which system made each run:
run 1, Q874 (10 x 20):
[[-14  -7   8  -1  -9  24 -13  14   9  17 -13 -11  -3   9  12 -17   2  -3
   -1  13]
 [-10 -19 -30   4   3  -4  -3   3  -9 -17  -2  -8  -4  -9   9  -4 -15   0
  -13 -18]
 [ -5  25  -3  31 -10   1   3   2   3  -3  19  -9   3  22  15   4   9   0
   -7  16]
 [ 21   0   9 -14   8   5  22   3  -6 -16   0 -17   7 -32   2   2   2   2
  -18 -10]
 [ -5  27   1  17  15 -12  -3  -7   5   1   8  23   3   2 -20  35  -1  10
   18  -3]
 [  3   1  26 -27  -5  38 -11   2   5  12 -17  -4  -4 -13  -2 -19  19   2
    5   3]
 [-16 -17 -28  -4  -6 -19 -21 -13 -19 -11  -3  18 -13  -5 -12   5 -13   6
   11 -24]
 [ -6  10  15  12 -29   6 -16  -3   2   8  14 -15   5  33  17 -25  13  -9
    1  34]
 [ 17 -37  -5 -19   2 -23  23   0 -15 -25   5 -18  14 -25  13  -1 -19  -4
  -13 -14]
 [ -5  26   3  39  21 -12  13   0  19   8  15  19  18  31   1  25  -2   0
   23  26]]
run 2, Q874 (10 x 20):
[[-12   8   5  -1  -2  -6  -8 -17  -1 -15  14  -7   2 -12  -4   0   2 -14
    3   2]
 [ -6   2  15   0 -14   0   5  -7  -2  -6   9  -4   4 -13  13   7   3 -12
   17   3]
 [  6   3   0   1   9   1   1 -10   1  -9   3   6   6 -15   7  -6  -5 -17
   21   2]
 [  8   3  -4  -4  -4   7   0   0   4   7   7  11  -2   5  21   5   8 -10
   20  -7]
 [ 25   2  -8   2  -8   0  -1   4 -10   3  -7  10  -7  -4   7 -15  -4  -8
    7  -4]
 [ 22   4  -6  -4  -3 -17 -14   5   1   7   9   4   0  15   7   3  -1  -4
   -1  -3]
 [ 21  -5  11   1 -11  -9   0  18  -5  11 -10  -3   5   2   3   1  -9   8
   -2   6]
 [  6  -8  -3  -3  23  -7 -11   8   4   3  -5   1  12   5  -7   4 -12  11
   -3   3]
 [ -8  -9   2   0   1  19   2  14   0  12 -10   1   3  16   4   7   7  25
   -2   1]
 [ -7  -7 -16   0  12  11   1  -2 -10  -9  -9  -2  -3   3 -14 -17  -1  15
  -17  -2]]
run 3, Q731 (10 x 20):
[[ -7  12   9  10   4 -15   2   7  12   0   3  -5   3 -26   3  29 -15 -14
    9  -5]
 [-13   7   0  -3  19  22 -13  13  19  11 -10   2  -2 -18  10  22  -2   0
   13 -12]
 [ -3  -7 -28  -8  12  32 -18   9   4   5 -15   6 -15  -6  14 -13   2  -1
    3 -19]
 [ 12  -3 -34  10 -16   3 -22   6 -13  -1   1   2 -11  24  21 -23  -1   1
   -7  -6]
 [ 28  -4   0  15 -34 -23  -5   7 -19  -8  11 -14   6   8  27 -14 -10  -8
   -2  10]
 [ 18 -11  28  -6 -15 -32  -1   8  -9  -9  16 -15  26 -10  15  29 -12   9
    5   3]
 [ 12  -9  35 -29  16  15   5  11   4   7  -4   1  23 -18   0  31   8  26
   15  -6]
 [  7 -12  -2 -43  24  32  -2  -7  -5   7 -18  21  -7  -6 -23  -3  20  25
    2 -25]
 [ 10   4 -19 -13  -7  11  -9 -16 -12  14  -9  25 -25  39 -28 -35  23   9
  -10  -1]
 [  8  -1   4   6 -41 -33   5 -19 -13   1   8  -6 -15  26 -18 -44   2 -29
  -16  25]]
run 4, Q945 (10 x 20):
[[  6 -17   0  -6  -2 -26  -5  -6 -15 -10   3   0   9   9 -19  -4 -10  14
  -11   3]
 [  1  -4  27 -12  -3   4  10   3   6  17  -3  -1   5  23 -13   0  15  14
   -8  17]
 [ -3 -17   5  -5  14  -7  25 -10  -7 -12 -13   0   6 -13 -27 -15  -9   2
  -10   6]
 [-15  10  -1  -5   7  -3  10 -13  10  13   6  17 -12  26 -28   8  17   3
   -6   2]
 [-13  -3   4  -5   1  20  16 -12   5  -5 -13  -6 -11 -17  -9 -36   6 -24
   -5   9]
 [-15  12 -21   7  -1 -29   0 -15   7  -4  19   1 -18   8 -12   9  -1 -23
  -15  -8]
 [-14  16  15   8  -4  20   8   6  26  11   3 -17  -3  -4  21  -6   8 -30
    2  17]
 [-13  -5 -26  15  15 -17  12  -1   3 -23  10  -8   2 -27  13  17 -21 -18
   -4 -18]
 [-16  23  -4  20  -2  23  -5  10  18  18   9  11  -5  15  28  29  15   1
   24  -5]
 [ 10  -6 -17   6   0  22  -1   0 -19 -31  -6  -9   5 -40  33 -16 -10  -8
   17 -15]]
run 5, Q17 (10 x 20):
[[  8 -11  -2  -3   6  -9  -3 -12   3  -7  14   4  14  14  18 -13  -2 -16
   23  13]
 [ 13  -3  -5  -3   2  -2  32   0   6  -2   8  -1  -1  -4  19   6   7 -17
    0  -8]
 [  9  -8 -12  11  14   2  14   3   4   9 -13  17  -1  18  -4 -17  -8  -4
    8  11]
 [ 14  14  -9  -6  13  13   5   2   8  -1  -4  -9 -11 -14  -2 -18   5 -16
  -20  -5]
 [-10 -15  -2   6  -8  -3   6  18   3  20 -27   1 -14   5 -14  -4 -14   2
  -14   0]
 [-11   7   8  -5  16  11 -25   0  13  -2  -1 -19   8  -9  -3 -15  -5  -8
   -8  15]
 [-17 -11  15   0 -10   4  19  12  -1   1  -6 -16   2 -14   0  24   1  14
  -15  -9]
 [-12   4   1  13  18   8 -17  -4  -2  -6   4   5  19  19  -7   0  -2  23
   11  19]
 [ 13  25   6  -1 -10   8  12  -4 -14 -17  15 -13  -3 -18   4  15  18   8
  -16 -15]
 [  0  -2  -8  18 -12 -23  -8   0 -15  10  -6  23  -5  25 -20   7 -11  15
   10   3]]
run 6, Q705 (10 x 20):
[[  2   1 -16   0  15  23   2   7  -4   3 -17   1  -7   8 -13 -18   5  20
  -23  -3]
 [  2   0 -14  15 -15 -11 -15  15  -1  12  -1  -7  -7  32   5  -9  -6   2
  -21   7]
 [ -1  13  12  11 -20   1  -1   7  -4  -5  -7 -25  -7 -19  -6 -16  -6 -11
  -24  11]
 [-20   6   1  13   0 -25  -1   6   5  -5   7 -11   0 -10 -14  32 -15   2
  -16  -6]
 [-13  30  16  17  11  19 -10   2  15   1   2   0   8 -16   5  16   3  -3
   22  10]
 [ -7  13 -23   1  12  22  -6  -9 -15 -17   7   9  -3  -8   1  15  15  26
    1 -28]
 [ 12   5 -15   9 -27  -5 -27  -3 -11   3  15   9  -5  25  31  -7   6  -6
   25  -1]
 [ 20  -5   3 -18 -27  -3   5 -12 -22 -19   0 -15 -11 -33   7 -26   2 -21
   -6 -11]
 [ -5 -30   7 -10  -5 -50   5   2   9   3   9   2   6  -5   1  27 -24 -19
   11  -6]
 [  4   1  31 -13  34  21  16  -1  24   0  -9   1  23 -30   2   0  -2 -14
   29  17]]
run 7, Q705 (10 x 20):
[[ 12  -5  11   2  -8 -19   6   0  -3  -1   7  -2  10   5   3   3  -6  -4
    4  11]
 [  5   1  20  -7   2   3  17   0   1   3  -5   0   3 -13  -9   6   4   2
    1   2]
 [ -3  -3   4  -5  10  -5   0  -1   1   8  -5  14   3   9 -17  14   1  17
    6   0]
 [  2   6   7 -10   2  20  -9  -1   4  12  -3   4  -3  13  -2 -10  15   6
    2   7]
 [ -9 -13  -9  -7 -11   4  -6  -3 -11  -1  -5  -2 -11  11  -9 -14   6  10
  -16  -5]
 [ -6   0   7   2 -14 -16  -9  -3   6   4   8 -13   0  14   1 -12  -3 -19
   -9  17]
 [-21   1   7   1   1   3  17  -5   6  -7  -3 -14  -5 -19 -11   0   0 -11
  -13   1]
 [-19   9  -7  17  20 -11   1  -4  13   1   8   8   4   7  -7  21  -7  -3
    6   4]
 [  0  25  -9   9  13  32   4  -1   6   0  -1   5  -7  -4  10  -4  16  -2
    6  -2]
 [  2   1 -34  11  -7  -4  -9  -1 -17  -7   1  11 -15   8   3  -2  -1   8
   -5 -21]]
run 8, Q367 (10 x 20):
[[  2 -24  12  -3 -17 -20  10   4 -11   5  -4   6   8  10  -2  12  -7  11
    9   4]
 [ 20  18  14 -13  12  -7 -11  -3   1  -7   3 -10   5 -20 -21  -3   0   1
  -16   2]
 [-26 -17   7 -10  12  -2  17  -1  17  15  -6  10  -1   4 -10  24   1   1
    9  -5]
 [  1   7   6  -2  12  14 -20 -10  -4  -2 -10   4   5   9 -23 -32   1   9
    2  22]
 [-27  -4 -15 -12  -3  14  13 -12   5  -3  12  -5 -17   8   3   7  24  -2
  -16 -21]
 [ -1 -13   6  20 -26 -20   4  -4 -19  -4  -3  -2   5  23  -6 -24 -10   3
   -1  25]
 [  8  33   1   3   2  -4  13  -2   9 -10  18 -22  -8 -17  -1   8   9 -21
  -29  -5]
 [-15 -11   8  28   0 -11  28   7  10  14 -13  18   4   5   1  15 -18 -12
   29  14]
 [ 19  45  -4   9  18  26 -26  -5   3  -4   1   5  -2 -13  -3 -20   8  -9
    8   8]
 [-30 -22 -19  -3 -18  21  12  -1   1  10  -4  14 -21   3  29  14  13  -6
   22 -28]]
run 9, Q731 (10 x 20):
[[  6  -4   0   3   2  -9  11   0   5   9  -7  13  -5   5  -8  -3  -6 -11
    7   6]
 [  5   8  -1  -5  10 -14  -3  -2  13   5   6  -1  -2   2  -6   2  -3 -14
   -7   2]
 [ -7  -6   2   2   2  -1   6  12  12  14 -13  -4  -4   1  -2   2  -7  -4
   -7   4]
 [ -3  -1  -5  -1  18   1 -12   1   6  -4  -4  -7   4  -7  -6  -8  -9  -3
   -7   3]
 [ -6   4  -8   8  -1  11   2  12   0   3  -6 -10  -7   4   2   1   2   9
  -18  -3]
 [  3   2  -5  12  -1   0  -8   0 -12 -10  -7  -2   1 -10  -5 -11 -11   2
    1   3]
 [  2  16   0   7 -12  -3  -6   1  -6  -7  11 -10  -2  -3   4  12   5   4
  -10  -6]
 [ -4  -3  11   6 -13   5   0   2  -8  -1  -8   2   2 -12   5   3  -5   3
   16   2]
 [ -3   5   1 -12   4   5 -13 -10   0  -9  13  -2   4  -6   6   8  10   1
    6 -10]
 [ -6  -9   0  -3 -11  18   8   4  -3  10  -7   7  -6  10  12  -1  10   5
    9  -3]]
run 10, Q367 (10 x 20):
[[-20 -10 -18  13   0  23   8  11   0  14 -18  13 -11  20   5  -3   3  11
    3  -5]
 [  6  16 -16  16 -17   9 -20   2 -22  -9   3  -5  -8   9   1 -15   5  15
  -16  -3]
 [ -8  -2   3   9 -31  -8  13  11  -9  -1   6 -17  -8  -5  16  23   2   5
  -14 -14]
 [  9  10  19  22  -6 -22  -8  10  -8  -8  -5 -11  15 -18  -7   7 -26   1
    3  18]
 [ -7  22  15  -2  24  14  -1   4  23   4   7  -5   7 -23   6  29   6  -5
   10  -3]
 [-18 -16   2   1  12  21  -7  -8  -4  -2 -14  21  11  -1   2  -7  -3  11
   41   8]
 [  3   7 -11 -23  -6  17 -29 -22 -12 -15  22  -2  -5   7  12 -14  25   5
    3 -10]
 [ -4 -42   4 -18 -36 -18  17  -5 -16  -6   6 -11  -3   5  17  -4   1  -6
   -3  -9]
 [ 32   6  10  -2   4 -45  -7   0   1 -12  14 -17  14  -7 -13  -8 -22 -16
  -22  17]
 [  4  -1  13  -8  35   0  40  14  38  20  -5   1   6 -10   0  27  -1 -16
   -3   0]]
run 11, Q17 (10 x 20):
[[ 10  -9   4  -6 -15  -1  -7   5 -16  -1  -4   1   1  -3   3   1   0  14
    3  -8]
 [ 11   0  -3  -6   0 -13 -18   0   1   0  13  -2   6  13   9   4   0  -1
    0   0]
 [ 17   1  17  -5 -14 -10   7   3  -1   5   5  -2   4  -2  10   6   2  -6
    8   4]
 [  5  -8   3 -10  17 -12   6  -7   8   4   3  11   8   9  -6   4  -2  -4
   10   5]
 [  7   7   5 -10   5  18  13  -2   8   9   0   6  -6   2   5  -2  18  -4
    4  -2]
 [  0 -16  -4 -11   1   1  11  -4  -6   3 -11   6  -7  10 -16 -18   3   5
   -9   1]
 [ -7   6  -7  -1  -4   5 -10   0  10   7   5  -9 -11  15   2 -13   8 -14
  -17   5]
 [-12  -8  15   4 -18  -9  10  -1  -2  -3  -6 -13  -1  -8  -7  -9  -7 -11
   -7  12]
 [-27   1  -2   9  18  -5  -1  -6  16  -4   8  -4   7   5  -4   9  -5  -8
    1  10]
 [-11   9   8  11  -1  25  21  -3  -5 -11  -4  -2   2 -17   5   4   8   5
    9   0]]
run 12, Q981 (10 x 20):
[[  6  -1  -4  -2  -9   3   8  -5  -3  -2  11   0  -1  14  13  -5  11  -5
    0   0]
 [ 13  -3   4  -1  -6  -6  11  -5  -8  -3  -5   3  -2  -3  -7 -15  -3  -7
    0   6]
 [  3   2  10  -6   5 -14   8  -3  12   6   5  -2   2   3  -5   5   0 -13
   -1   7]
 [-10  -9   5  -4   7  10  11   5   9  11 -16   4  -3  -8  -4   3  -3  -1
    6   0]
 [-11  -3 -15  -2  17   4 -10   2  11   5  -3   2  -5   7  -3  -2  -3  -3
   -7  -4]
 [ -7   2  -8   7 -14  17  -4   8  -2   5  -3  -8 -10   8  16  -9   6  -4
   -6  -1]
 [  8   6  -6  11  -8 -10  -9   0 -11 -11  -1 -10  -3  -7  -7 -15 -11  -6
  -13   4]
 [  3  15  16  11 -10 -13   7   2   3  -2  11 -12   6  -5   5  16  -2  -6
   -2   8]
 [ -2   1   6   4  11   0   9   3  -3  -3 -12   7   4 -23 -12  16 -11   9
   11  -6]
 [ -8   6 -11  -3  17   1 -11  -1  10   6   8  11   0  10   0  23   6   7
    7 -13]]
run 13, Q981 (10 x 20):
[[  2   9  -3  11   0   4   5   3   0  -9  13 -12   5   2  17   7   3  -1
   -7   2]
 [  2   4  -5  13  -7  -5  13  -1 -14  -9  -4   5  -4  -9  -6   5  -5   4
    0  -6]
 [ 12  20   0   5   8  -9  -1  -3   5   3  11  10   1   4  -5  13   4  -3
    5   1]
 [  3   0   8 -12 -11   7   1   2  -4   8  -9   8 -10 -13  -1   7   7   2
   10 -13]
 [ -1  -4  -1  -8   6 -11 -24  -7   2   3   1   8   2   7  -8  -5  -5  -2
   10   4]
 [  1  -9  10 -12  -9  13  -6   6   1   2   3 -13   5  -2  24  -3   8  -2
    4   1]
 [ -4 -20  -7   3  -1 -11  -1  -2 -12 -12  -4  -4   8   2  -5 -10 -14   6
   -3   4]
 [ 10   7   3   6   9  -1  13   5   7  -1  15  -7  13  15  14   8   6   1
   -5  11]
 [  4  -7  -5  -1  -2   5  25   2 -12  -1 -14   8  -9  -9 -11   2   1  11
   -7 -12]
 [  3  16  -3   3  12 -10  -5  -6  11  10   8  13  -3  23 -17   2   6  -3
   -3   9]]
run 14, Q945 (10 x 20):
[[ -9  -4  -5  -6 -12  21  -3   4  -3   1  -2  -6  -9  -5  16   2  12   3
    1 -15]
 [  2   4  -9  21 -14 -11 -12  -3 -15 -11   5   0   2   3  10  -7 -10  -3
   10   5]
 [ 17   5  12 -12  -7   0  -4   3   0  -2  18 -11   9   4  19  11  12   3
   -1  -2]
 [ 10  -5  12   9  -6 -14   6  13  -6   2 -13  -1   7 -18  -1  11 -19   4
    8   1]
 [  6  -4   1 -12  26   3  -6  -4   5   2   6  15  14  12  -2  13   6  16
   15  -1]
 [ -1 -19   0 -13 -11  20   3   7 -11   9 -26   6 -12  -7  -4 -12   3  11
    1 -12]
 [  7   1 -15   5  -4 -16 -17 -12 -13  -6   7  11  -1  25 -12 -20  -2   3
    0   9]
 [ 14  -2  18 -21 -17   4   4   7   3   9   2 -20  -5   7   3 -11  16  -3
  -24   5]
 [  2   0   7  17   7 -33  11   5   1  -4  -6  -5   7  -8 -24   2 -28  -8
  -12  16]
 [-11   5   9 -17  35  16  14  -1  27  11   6   3   7  12  -9  18  19   9
   -5   2]]

runs to name:
run 15 (2 x 20):
[[-25  -3 -16   9   3 -12  -5 -13   4 -13  17  -2   0   3   9   9  -6 -14
    8  -3]
 [ -2  13  -6   9   6  13  13 -11   6 -14  11  -1   1 -12  21  -7   6 -25
   15   3]]
 => Q705
run 16 (2 x 20):
[[  4  10   5  13 -20   2  -1   0  -9  -1   6  -2  -1   8  10  -4   5  -1
    4   9]
 [ 15   5   9  -4   0 -12   0  -4  -7 -12   1  -5   4 -20 -10  -1  -6  -1
   -3  -1]]
 => Q981
run 17 (2 x 20):
[[ -1  -5 -12   9  18   0   5  -1  -2 -11   2   2  12   0   6  -2  -8   2
    7   4]
 [  0   4  -6  -3  -7  15   6   5  -5   6   0   5  -9   7   7  12  15  14
   -3 -14]]
 => Q945
run 18 (2 x 20):
[[  5   8   2   9  11 -14   0   3   3  -1  -3  -3   4  -3 -15   4 -11   1
  -10   8]
 [ -4  11   5   5   5  13   4  14   8  11  -5  -4  -3  -3   1  15   5   7
   -6  -2]]
 => Q705
run 19 (2 x 20):
[[ 15  11   9 -12  -6  16  -1   7  -4   1 -12  -6 -10 -26  -5  -7   7   1
  -11 -11]
 [-23  -1   6   3 -10 -25 -17 -11   0   3   5   1  -3  10 -21   8  -7  -3
    0   7]]
 => Q981
run 20 (2 x 20):
[[  6   0   2  -8  13  15  -5  -1   5  -7  -7  -4   4 -25   9 -12  -5 -14
   10  -1]
 [ -5 -21 -13  -5   5   5  10  14   1   6 -13   0  -4   0   8  12  -6  12
   -7 -17]]
 => Q17
run 21 (2 x 20):
[[ 10   0  -5  12  -5 -11   2   3   8   5   3  -3   0  13  13 -17  -8 -24
    3  16]
 [ 14  10 -18  10  12   7  12   9  10   0  -1  -3  -5  -7  18  -5  -3 -19
   -5  -4]]
 => Q367
run 22 (2 x 20):
[[ 19  -6  -6  -3  18   1  16   6   4   2 -18   6  -1 -18  -5 -11 -13 -10
   -1  -3]
 [  4  10 -20  -1  15  -3  -8   4  10  16  -3  18 -14  17 -13   7   2   2
   -6 -12]]
 => Q945
run 23 (2 x 20):
[[  1   2 -17   4  22  -6  13  -6   8  -9   7   5   2  -6   5   5  -4 -13
    2  -6]
 [ 18   2   3   2   0   5   7   1   1  12  -1  16   3  19   8  -4   6   1
   18  10]]
 => Q367
run 24 (2 x 20):
[[  5  -8   8  -9   1   1  -6   7   3   6 -11  -7   1  -3  -5 -13  -6  -1
   -7   7]
 [-11 -11  -9   3   4  -8  -4   5   1   2  -1   1   3   7   2  12  -8   5
   -1  -4]]
 => Q874
run 25 (2 x 20):
[[ -9  -5  -7  -6   7   0  -3  -2   7   8  -8   9  -8  -2  -6  -1  -2  -8
    5  -6]
 [ -1   4  -8   1   4   5  -8   2   9   8   2  -1  -5  14   5  -9   3 -10
   -5   4]]
 => Q731
run 26 (2 x 20):
[[ -7  17  13   4  -6  -5   5  -5   5  -2   7 -11  -4  -6 -11   4   6 -10
  -11   7]
 [-23   1   8   7   1  -4   6  -8   2   1  -4   8  -2  -2 -19   9  -3   1
    8   6]]
 => Q17
run 27 (2 x 20):
[[  4 -16  -2   0   3  17  10   8 -15 -10 -20  -5   4 -21  -1 -12  -9  14
   -4  -5]
 [  1  11  -7   0   6 -22 -19  -4   0  -1  20   5   4  16  -6  28   2  13
   -3  -8]]
 => Q367
run 28 (2 x 20):
[[  1   2  -9  16 -13  -2  20   9  -3   2 -11  -3 -13 -11   4  -2  -8 -13
   -8  -6]
 [ -6   0 -11  11  17  -4 -13   2   6   0 -10   3   2  -4  -7 -10 -20  -9
    4   8]]
 => Q17
run 29 (2 x 20):
[[ -5  -9   8 -11  23  -3  -3   5  15   3  -4 -10  12  -3 -10   4  -7   3
   -8   8]
 [-17  -6   2   5  14  21   8   9   7   4  -6  -3   9  10   4   6   4  18
   -3   6]]
 => Q705
run 30 (2 x 20):
[[  0   1   6   7 -22 -11   2   4  -6   6   3  -3  -4  13  -1   3   1   3
   -6   5]
 [  0  11   7   8  -3  -2   4   4   0  -6  -5 -13  -2 -20  -8   0  -6  -5
  -13   2]]
 => Q367
run 31 (2 x 20):
[[ -3 -16  -5  -6  -8  -7  -4   2   2  10  -9   4  -8  10   0  -9  -5  -8
    0  -1]
 [ -3  -5   5  -8   2   4  -5  -1   9   0   3 -12   4  -2  13 -12   1 -16
    1   8]]
 => Q17
run 32 (2 x 20):
[[ -3  13   6  11 -12  10   4   5   0   5  -7  -5  -9  -2  -2  -5   2  -3
   -4   6]
 [ -1   2  -6  -9   7  -6  -9  -3   1 -10   4  -7  -2 -15  -4   2  -3  -6
   -9 -12]]
 => Q874
run 33 (2 x 20):
[[  0  -5   1   9   7   7  14   0  -7 -17  -2  -8  12 -12   6  -4  -5   4
    1   6]
 [ -3  10  -6   2  18   6   7  -8   4  -8  15   6   7   7   4  13  11   5
    6  -2]]
 => Q874
run 34 (2 x 20):
[[  0   0   8   9  -7  -6  10  -3   3  -6  11  -6   9  -4  20   4  -2 -16
   14  10]
 [ -4  -7  -2  -3  13  -5   9   1   7  -4   8   1  11  -7  13  22  -3  -1
   11  -8]]
 => Q731
run 35 (2 x 20):
[[ -4 -12   3  -6  -4  -6   7  -2   1   4  -3  -2  -2  14  -9 -11   1  -1
  -11   9]
 [ -1   0  10  -2   7   8  11   2   8   4  -4  -6   2   4  -6  -9   3  -1
  -10  13]]
 => Q981
run 36 (2 x 20):
[[-14   8   4   3  -8  -8   8  -5   5   0   4  -9 -10  -2 -10   5   4 -12
  -14   1]
 [-20  11   1  12   7  -4  -1  -6   9   1  -1   4  -5  -7 -13   8  -5 -11
    5   4]]
 => Q705
